In the rows, zero is written as 128.
The rows below fall into families. The same turns and mirrors carry the whole set onto itself and the rows of a family onto each other. For each named row, which other rows are in its family? Write them in the order they are listed.
These 32 rows form 4 families of 8 rows each.
J907: [118 133 119 131 123 121 102 128 112 166 108]
J802: [153 104 136 137 106 135 149 118 139  87 145]
J321: [141 114 137 145 124 145 139 113 132  73 141]
J695: [112 122 112 123 123 122  96 103 128 157 120]
J673: [105 128 108 104 116 108 116 121 132 152 122]
J721: [124 145 133 115 127 116 110 124  96 158 108]
J672: [141 123 145 146 106 135 146 118 140  82 148]
J93: [151 125 150 144 133 147 146 123 123  77 128]
J40: [108 129 109 121 115 115 100 110 112 156 124]
J131: [111 131 118 119 123 116 116 138 136 164 106]
J800: [131 146 142 101 137 122 111 115 103 153 106]
J849: [152 120 146 160 136 153 139 137 133  88 120]
J446: [151 136 159 143 117 138 151 127 132  83 139]
J957: [127 131 128 128 136 130 101 125 122 168  98]
J314: [118 133 125  97 126 116 108  94 109 143 126]
J435: [155  99 136 155 109 143 143 132 151 100 134]
J190: [142 107 134 163 126 152 134 124 146  86 132]
J877: [119 152 129  97 111 111 111 107 116 146 114]
J917: [145 119 146 164 109 142 141 131 153  94 138]
J320: [159 136 153 149 142 135 147 131 113  86 135]
J870: [119 145 132 102 128 110 122 140 119 156 102]
J98: [114 141 124  91 121 104 124 122 115 144 119]
J211: [109 138 119 110 106 113 102 109 133 154 116]
J12: [117 141 122 104 118 111 107 110  99 149 121]
J828: [139 110 127 169 126 136 133 123 144  92 149]
J788: [144 121 136 144 128 129 144 113 123  74 154]
J908: [165 119 152 131 117 136 156 128 126  86 131]
J687: [124 152 137 107 117 118 108 126 118 155  99]
J774: [155 120 144 172 139 143 137 144 136 101 128]
J276: [165 113 153 149 122 142 150 144 139 101 120]
J841: [154 130 158 159 119 146 145 141 142  93 128]
J404: [116 142 127 121 113 118 101 125 133 163 103]

Which other rows belong to the same family as J131? J802, J673, J435, J870, J98, J908, J276
Which other rows belong to the same family as J877? J672, J446, J917, J211, J687, J841, J404
Which other rows belong to the same family as J849? J907, J321, J721, J93, J40, J190, J12

The rows below fall into families. The same turns and mirrors carry the whole set onto itself and the rows of a family onto each other. For each named row, which other rows are in its family? Write them in the order they are listed.
These 30 rows form 5 families of 6 rows each.
J507: [127 155 114  90 127 130 133 147 113 142 138 125 145 131 118 163 112 105
  66 136 118 146]
J270: [108  92  97 141 143 156 101 148 126 153 169 102 146 123 130 120 123 102
 133 150 147 121]
J702: [117  88  93 146 135 168 101 137 130 171 155  93 161 128 132 120 124 112
 121 145 139 146]
J634: [124  88  99 131 125 172 104 154 141 159 172 101 149 140 126 123 123 107
 116 126 160 130]
J803: [151 161 123 122 123 117 103 148  96 162 111 101 139 106 140 136 115 132
  89 116 152 164]
J569: [163 136  95 137 115 140 131 117 143  99 134 144 132 166 116 135 149 150
 127 121 136 131]
J128: [103  88 121 129 126 153 101 140 126 175 167  97 149 119 116 102 122 134
 122 128 147 126]
J606: [143 149 113 143 118 139 130 113 149 102 135 134 126 153 112 141 150 145
 150 121 142 159]
J500: [152 145 108 154 130 146 122 115 175 129 117 139 131 157 149 105 134 129
 109 129 141 125]
J604: [124 104 121 143 103 138 103 157 102 153 134 138 119 116  81 114 138 122
 147 151 146 149]
J177: [128 151 119 155 135 157 124 109 179 125 133 128 133 158 144 119 131 126
 132 128 130 149]
J495: [139 184 117 112 134 113 123 144 103 164 118 112 150 130 135 122 115 105
  82 127 146 149]
J639: [123 106 118 140 120 136  93 164 104 147 155 124 122 107 106 109 145 122
 151 148 162 131]
J936: [154 174 129 106 134 121  94 143  97 153 114 115 138 109 138 137 115 108
  88 121 146 139]
J219: [119  86 112 122 142 161 107 134 113 169 176 118 149 134 118 120 110 102
 137 139 147 138]
J866: [133 103 124 133 104 143 105 170 122 153 144 133 111 118  93 116 132 110
 138 132 177 131]
J675: [132 102 136 131 128 141  99 145 103 173 158 134 127 112 106 104 131 117
 147 138 170 149]
J798: [141 141 126 157 138 135 119 104 173 117 109 129 145 138 134 106 120 118
 110 131 120 128]
J16: [131 172 114  96 121 128 125 149  87 141 149 123 156 157 115 135 119 117
  81 124 116 142]
J684: [111  89 121 124 114 129 111 140 111 164 145 115 131 111  90 114 118 132
 143 132 159 125]
J417: [149 134 105 132 126 171 126 121 147 101 121 130 134 159 117 111 148 160
 128 125 126 161]
J837: [156 128 102 141 114 148 134 120 134 108 136 140 153 156 115 158 152 164
 120 118 131 155]
J481: [136 145 126 162 130 148 131 120 174 142 100 152 134 142 144 116 123 125
 105 135 132 139]
J135: [113 156 101  87 126 139 110 149  88 137 139 136 141 143 127 150 106 125
  87 151 110 130]
J757: [140 172 110 101 138 127  97 147  97 161 115 113 138 110 153 129 126 137
  88 140 153 151]
J738: [143 171 132 101 125 126 116 155 114 153 132 118 140 113 132 139 136 121
  61 130 137 162]
J385: [136 158 123  95 127 144 101 145  90 131 148 122 150 143 127 151 109 108
  78 122 107 127]
J402: [113 142 119 111 116 143 116 150  95 141 143 126 142 151 122 150  90 115
  78 126  97 138]
J563: [141 137 105 140 138 162 135 113 165 115  92 132 125 149 128 109 125 132
 130 134 138 150]
J694: [162 136 115 139 120 131 117 108 139  89 136 125 152 142 106 130 151 154
 126 116 124 146]

Which other rows belong to the same family as J803? J702, J604, J837, J481, J402
Which other rows belong to the same family as J738? J507, J128, J684, J417, J563
Which other rows belong to the same family as J177? J606, J495, J219, J675, J16

The rows below fall into families. The same turns and mirrors carry the whole set onto itself and the rows of a family onto each other. For each named row, which other rows are in its family? Write them in the order they are listed.
These 28 rows form 7 families of 4 rows each.
J411: [113  94 129 120  87 107 130 128 145 127 134 162 147 112 124 118 128  73
 132 138 136 185 146 122  97 101 116 128 114 142 134 134 150 141 149 143
 119]
J240: [119 113 119 156 141 106 112 121 155 152 134 188 125 114 147 103 156  69
 127  83 142 133 108 142 140  85 150 116 120 107 131 141 152 104 130 123
 120]
J715: [143 128 148 143 110 153 104 122 116  89 159 116 105 127 105 135  95 110
 134 124 125 161 119  69 104 128 127 109 114  97 151 124 156 131 127 132
 125]
J985: [ 95 145 128 139 141 114 124 123 126 176 125 176 107 150 147 126 128 101
 151  76 124 140  95 137 146  98 119  99 159 130 150 144 139 110 133 112
 148]
J68: [126 104 171 137 153 105 132 127 124 153 125 169 136  88 139 138 123  92
 147 102 161  94 103 134 125 110 128 139 128 134 118 131 162  96 114 127
 147]
J308: [122 127 129 142  83 100 117 106 131 133 117 156 106 131 115 131 111 119
 154 143 123 111  91  91 143 139 122 112 148 141 173 119 148 114 105 109
 182]
J391: [148 124 130 148  67 107 105  98 160 118 119 148 109 108  96 114 141 100
 153 133 148 127 122  99 147 121 149 116 126 117 173 114 149 108 119 119
 117]
J594: [155 122 170 138 131 100 102 155 130 142 141 114 131 147 118 108 117 116
  99 121 111 151  96  94  89 127 117 110 106 137 144 136 149 153 154 124
 119]
J117: [125 141 133  88 135 130 132 133 173 132 116 142 134 141 147 113 144  90
 117  89 150 171  85 145  89 128 123 143 119 109 112 129 138 147 136 129
 122]
J562: [110  92 108 137 147  99  77 104 150 159 137 157 112 125 147 120 120 122
 147 101 132 106 116 126 143 132 141 119 103 131 134 134 141 107 115 112
 166]
J923: [146 114 127 137 121 140 135 136 134 116 117 132 109 140  93 107 106 111
 134  99 146 105 114 111 136 122 159 151 128 128 153 125 148 128  68 109
 152]
J425: [124 134 123 149 131 143 105 108 149 104 148 152 106 120 128 131 117 107
 135 102 137 118  98  85 165 128 139 102 109  76 140 115 144  87 108 104
 143]
J711: [124 117 138 154 117 146  85 107 139 141 136 129 121 119 115 114 108 132
 130 135 100 125 115  85 144 148 153 103 126 132 158 109 163 134 111  86
 111]
J756: [111 119 144 123 140 135 132 147 114 117 159 142 141 144 133 143 101  82
  84 109 146 174 122 101  97 100 124 110 134 110 125 148 145 121 152 140
 130]
J889: [ 95 118 115 118 126 125 128 107 142 144 133 172 118 118 150 132 120  86
 118  94 163 148 130 102 131 127 131  98 108 108 131 124 143  88 156 157
 163]
J895: [128 157 110 153  94 116 118 124 152 125  99 141 126 132 108 118 109 129
 132 161 155 131  93 102 142 126 152 139 116 161 171 130 141 120 115 111
 133]
J169: [159 158 134 156 134 134 146 152 140 160 127 144  93 133 114 116 116 113
 107 121  95 127 116  99 117  92 114 132 111 128 115 158 150 165 121 127
 126]
J50: [144 131 160 161 121 150 127 127 121 140 140 157  93 141 127 129 107 109
 113 124  84 148  88 106 118 123  93 115 153 120 144 143 155 161 114  90
 128]
J586: [111 151 116  89 135 125 123 106 156 150 115 130 110 144 109 118 140  97
 172  89 158 136 128 137 138 107 163 128 132 119 142 119 139 114 113 131
 137]
J512: [ 90 116 142 105 123 100 128 123 142 172 148 151 151 156 134 131 135 123
 122 111 132 157 143 121 130 124 116 102 116 138 117 152 126 128 161 127
 127]
J315: [107 136 141 104 102  96 112 128 134 134 123 158 134 137 144 142 112  97
 139 133 109 186  86 117  89 121  94 108 149 148 143 131 148 142 155 135
 151]
J292: [139 123 182 139 115 148 125  92 141 146 119 155 117  70 122 137 127 107
 158 137 150 115 112 114 135 149 126 127 131 126 133 104 166 108 119 107
 110]
J102: [147 120 154 113 111 161 161 129 142 124 124 138 123 129 114 106 123 105
  95 140 120 152 120 111 103 144 132 145 118 122 140 116 168 167  97 128
 128]
J330: [111 122 180 114 126 122 144 130 119 156 132 140 147  95 110 147 120  90
 177 119 155 148 132 123 104 109 115 129 138 149 114 136 155 118 150 134
 110]
J13: [128 151 120 141 156 128 103 120 125 159 111 176  95 143 149 123 129 110
 141  86 134 136 114 166 142 101 143 112  96 138 164 134 157 127 115 123
 121]
J665: [160 136 191 139 145 120 118 141 140 127 140 131 122  94 116 145 117  98
 152 124 142 136  82 117  98 113 113 142 127 120 123 125 157 121 134 104
 104]
J228: [125 148 115  92  92  98 116 129 148 119 101 168 163 125 141 142 117 119
 132 118 120 157 128 129 116 123 109 119 117 153 109 136 150 151 120 139
 126]
J19: [175 114 159 167 121 126 125 150 141 111 157 142 105 135  98 121 120  88
 115 121 113 146 119 111 117  78 120 134 119 107 139 146 145 143 118  94
 100]

Which other rows belong to the same family as J308? J985, J50, J315
Which other rows belong to the same family as J13? J895, J169, J228
Which other rows belong to the same family as J665? J68, J292, J330
Which other rows belong to the same family as J594? J562, J711, J512

The rows below fall into families. The same turns and mirrors carry the whole set onto itself and the rows of a family onto each other. For each named row, which other rows are in its family? Write them in the order they are listed.
These 40 rows form 5 families of 8 rows each.
J969: [136 123 139 148 130 163 159 106 155 122 168 164 128 113 119 120 125 112
 125 133 107]
J429: [109 125 121 160  85 134 164 108 126 118 171 109 139 121 151 119 116  96
 104 144 167]
J304: [110 116 106 149 121 120 138 161 111 127 126 114 133 120 171 157 135  90
 125 145 110]
J205: [118 107 150 128 141 178 176 110  97 147 133 146 102 118  97 134 103 124
 123 146 153]
J766: [125 113 128 112 112 126 108 109 126 146 147 139 128 126 138 133 146  96
  77 178 134]
J573: [117 126 116 100 123 127 130 109 117 136 134 144 134 102 153 121 131  98
  75 157 162]
J172: [135  71 139 107 144 146 140 126 132 104 129 144 125 137 128 171 101  91
 142 151 122]
J247: [141  85 162 121 152 113 148 135 133 113 112 144 130 130 120 173 105  91
 124 132 128]
J769: [113 130 121 138  99 142 160 108 115 158 161 130 148 117 132 135 129 140
 112  99 126]
J367: [151  73 125 139 131 154 124 123 118 122 140 174 132 131 116 167 115  85
 143 166 133]
J201: [149  83 161 109 139 129 118 129 117 133 126 157 120 124 118 183 118 101
 127 137 122]
J58: [109 123 129 110 134 108 139 117 100 121 158 143 127  93 136 122 143 120
  82 156 133]
J558: [135 111 126 163 120 150 128 112 133 118 123 123 121 131 114 136 105 110
 178 126 176]
J804: [125 123 147 134 149 165 143 111 158 131 166 136 135  88 114 116 119  89
 133 158 131]
J478: [140  89 139 104 145 120 120 125 127 121 128 159 118 147 112 166 110  91
 154 131 128]
J313: [105  95 144 129 119 157 147  90 109 142 159 153  98  96 109 133 131 125
 142 153 179]
J318: [127 121 132 152 113 167 102 123 126 115 144 137 118 132 110 138 113 131
 175 152 167]
J823: [114 134 124 136 150 184 152 108 132 140 154 133 115 101 123 112 130  88
 133 153 116]
J934: [136  96 151 156 114 150 106 123 137 126 125 121 124 127 112 132 109 112
 176 120 148]
J9: [133  87 135 167 133 147 119 135 133 110 131 124 121 121 121 132 113 140
 177 140 143]
J916: [122  98 168 129 133 159 165 101 101 157 110 161 124 109 127 138 108 123
 129 123 131]
J515: [113 121 103 131 136 107 157 157 125 106 140 108 131 117 141 163 133 116
 113 129 119]
J23: [117 131 111 101 118 116 125 114 132 141 145 141 133 138 127 125 145 100
  77 153 163]
J364: [134  91 132 154 134 151 144 121 120 105  97 149 120 107 135 138 126 128
 168 111 148]
J550: [112 143 129 158 137 182 139 103 152 121 139 133 119 117 122 125 130  98
 126 166 128]
J640: [109 139 116 152 104 125 172  99 133 140 137 107 144 130 132 121 134 126
 118 108 145]
J636: [115 117 131 139 127 181 126 114 145 117 163 108 118 100 118 124 127  90
 117 171 141]
J217: [149  82 111 133 112 117 123 141  78 148 130 120 117 129 151 142 115 100
 125 155 175]
J22: [128  87 155 126 134 164 173  97  92 160 144 131 101 108 121 139 108 119
 125 115 156]
J167: [142  95 104 156 110 130 122 134  96 143 117 153 127 148 153 137 103  99
 141 167 178]
J778: [113  82 149 123 122 155 168  91 117 155 126 156 114 102  97 126 103 127
 119 146 147]
J416: [109 103 104 151 111 109 114 122 120  87 108 131 145 119 147 145 132  94
 130 159 127]
J642: [145  93 123 152 113 127 130 164  86 130 111 124 119 140 152 147 113 115
 114 157 169]
J17: [113  97 112 121 116 122 114 109 131 145 128 127 130 116 148 114 133  76
  87 168 165]
J782: [ 99 124 117 163  91 128 159 117 121 163 159 131 156 106 140 131 118 123
 105 126 152]
J488: [121 135 112 151 131 113 147 153 128 109 118 128 147 126 148 161 136 105
 113 152 103]
J608: [149  88 107 146 106 125 121 145 101 125 125 138 135 148 161 142 105 129
 110 136 174]
J36: [101 131 137 151  85 131 148 108 133 151 142 112 149 123 118 123 140 123
  97 117 151]
J186: [ 97 117 109 141 123 110 127 151 123 101 139 121 147 121 167 171 130 109
 139 138 130]
J994: [158  86 131 135 116 110 144 145  88 118 132 129 160 126 150 150 119 100
 110 123 170]

Which other rows belong to the same family as J22? J766, J201, J558, J550, J640, J217, J488
Which other rows belong to the same family as J304? J205, J478, J823, J934, J23, J642, J36
Which other rows belong to the same family as J608? J573, J172, J804, J9, J778, J782, J186

The rows below fall into families. The same turns and mirrors carry the whole set onto itself and the rows of a family onto each other. For each named row, which other rows are in its family? Write them in the order they are listed.
These 32 rows form 4 families of 8 rows each.
J213: [129 140 149 151 159 152 103 133 147 164 125 143 119 119 139 102 137 102
 156]
J763: [138 138 107 109 130 147 104 104 114 165  99 133 125 130 152 130 100 141
 146]
J480: [128 136 155 132 115 122  94 164  98 156 140 166 149 140 117 104 105 120
 141]
J362: [134 132 156 106 120 114 137 147  93 134 129 152 131 160 119  81  94 111
 133]
J605: [126 153 144 123 154 125 122 131  88 124 117 169 145 136 114 144 139 140
 110]
J654: [157 112 135 154 170 130 103 131 164 142 127 135 117 130 137 137 119 132
 145]
J377: [121 127 152 158 122 140 166 146 162 141 125 155 105 118 160 113 111 113
 142]
J739: [121 123 136  81  96 125 133 146 133 142 115 108 137 140 163 117 143 127
 123]
J261: [119 140 146 121 137 118 131 126 128 106 128 164 159 119 122 167 115 119
 109]
J208: [109 139 149 146 113 127 124 112  93 124 126 173 125 131 111 144 125 105
 121]
J378: [129 150 149 165 139 127 166 125 148 148 132 153 117 105 125 137 113 141
 163]
J648: [152 144 139 145 147 155 107 144 154 155 108 123 119 146 131 131  98 101
 141]
J691: [ 94 139 168  97 119 142 132 125 158 132 143 138 139 125 120 123 152 152
 147]
J539: [ 89 105 138 102 143 116 126 125 138 138 152 142 128 111 107 132 144 142
 107]
J184: [119 149 133 117 141 135 153 143 122 134 153 153 126 117 130  86  74 162
 137]
J100: [159 147 159 129 130 116 113 158 105 103 145 139 146 158 123 105 111 133
 131]
J657: [100 115 138 130 133 146 121 130 128 116 147 115 124 126 122 145 162 113
 118]
J101: [131 143 134  97 141 118 138 117 125 110 157 145 108 152 142  92 101 143
 164]
J421: [134 110 119 100 106  96 131 136 115 179 132 124 144 112 149 118 123 131
 141]
J358: [124 127 122 138 123 166 172 136 151 128 138 146 150 100 138 105 117 122
 139]
J952: [151 117 129 113 143 113 110 102 125 154 115 130 100 150 136 138  81 123
 117]
J922: [121 117 134 145 126 116 153 142 140 101 148 130 119 112 131  79  97 150
 129]
J182: [145 134 135 152 122 103 102 160  90 135 131 162 110 152 143 113 122 139
 117]
J920: [108 134 162 122 135 126 124 135 119  99 143 129 106 130 163  92  79 148
 127]
J53: [132 120 104 104 135 123  99 142 140 146  91 134 132 135 156 118  98 168
 122]
J486: [ 83 143 153 110 121 119 108 115 141 126 147 111 107 115 134 113 147 117
 125]
J779: [142 123 174 159 144 140 122 136 151 170 108 147 121 122 131 122 141 145
 120]
J395: [130 127 126 139 142 118 176 148 138 136 154 160 135  99 161 139 110 128
 153]
J305: [135 141  84 108  87 113 120 131 132 129 130 130 132 129 151 112 130 130
 141]
J704: [112 109 157 136 132 157 132 135 119 139 133 156 137 128 109 155 106 116
  93]
J351: [ 93 103 132  91 101 117 142 125 129 161 129 129 118 133 149 130 132 138
 160]
J35: [148 118 142 110 151 133 109 108 135 128  87 128 139 126 164 124  93 138
 113]

Which other rows belong to the same family as J704? J691, J101, J358, J952, J182, J779, J305
Which other rows belong to the same family as J486? J213, J480, J261, J421, J920, J395, J35
Which other rows belong to the same family as J648? J362, J605, J378, J657, J922, J53, J351

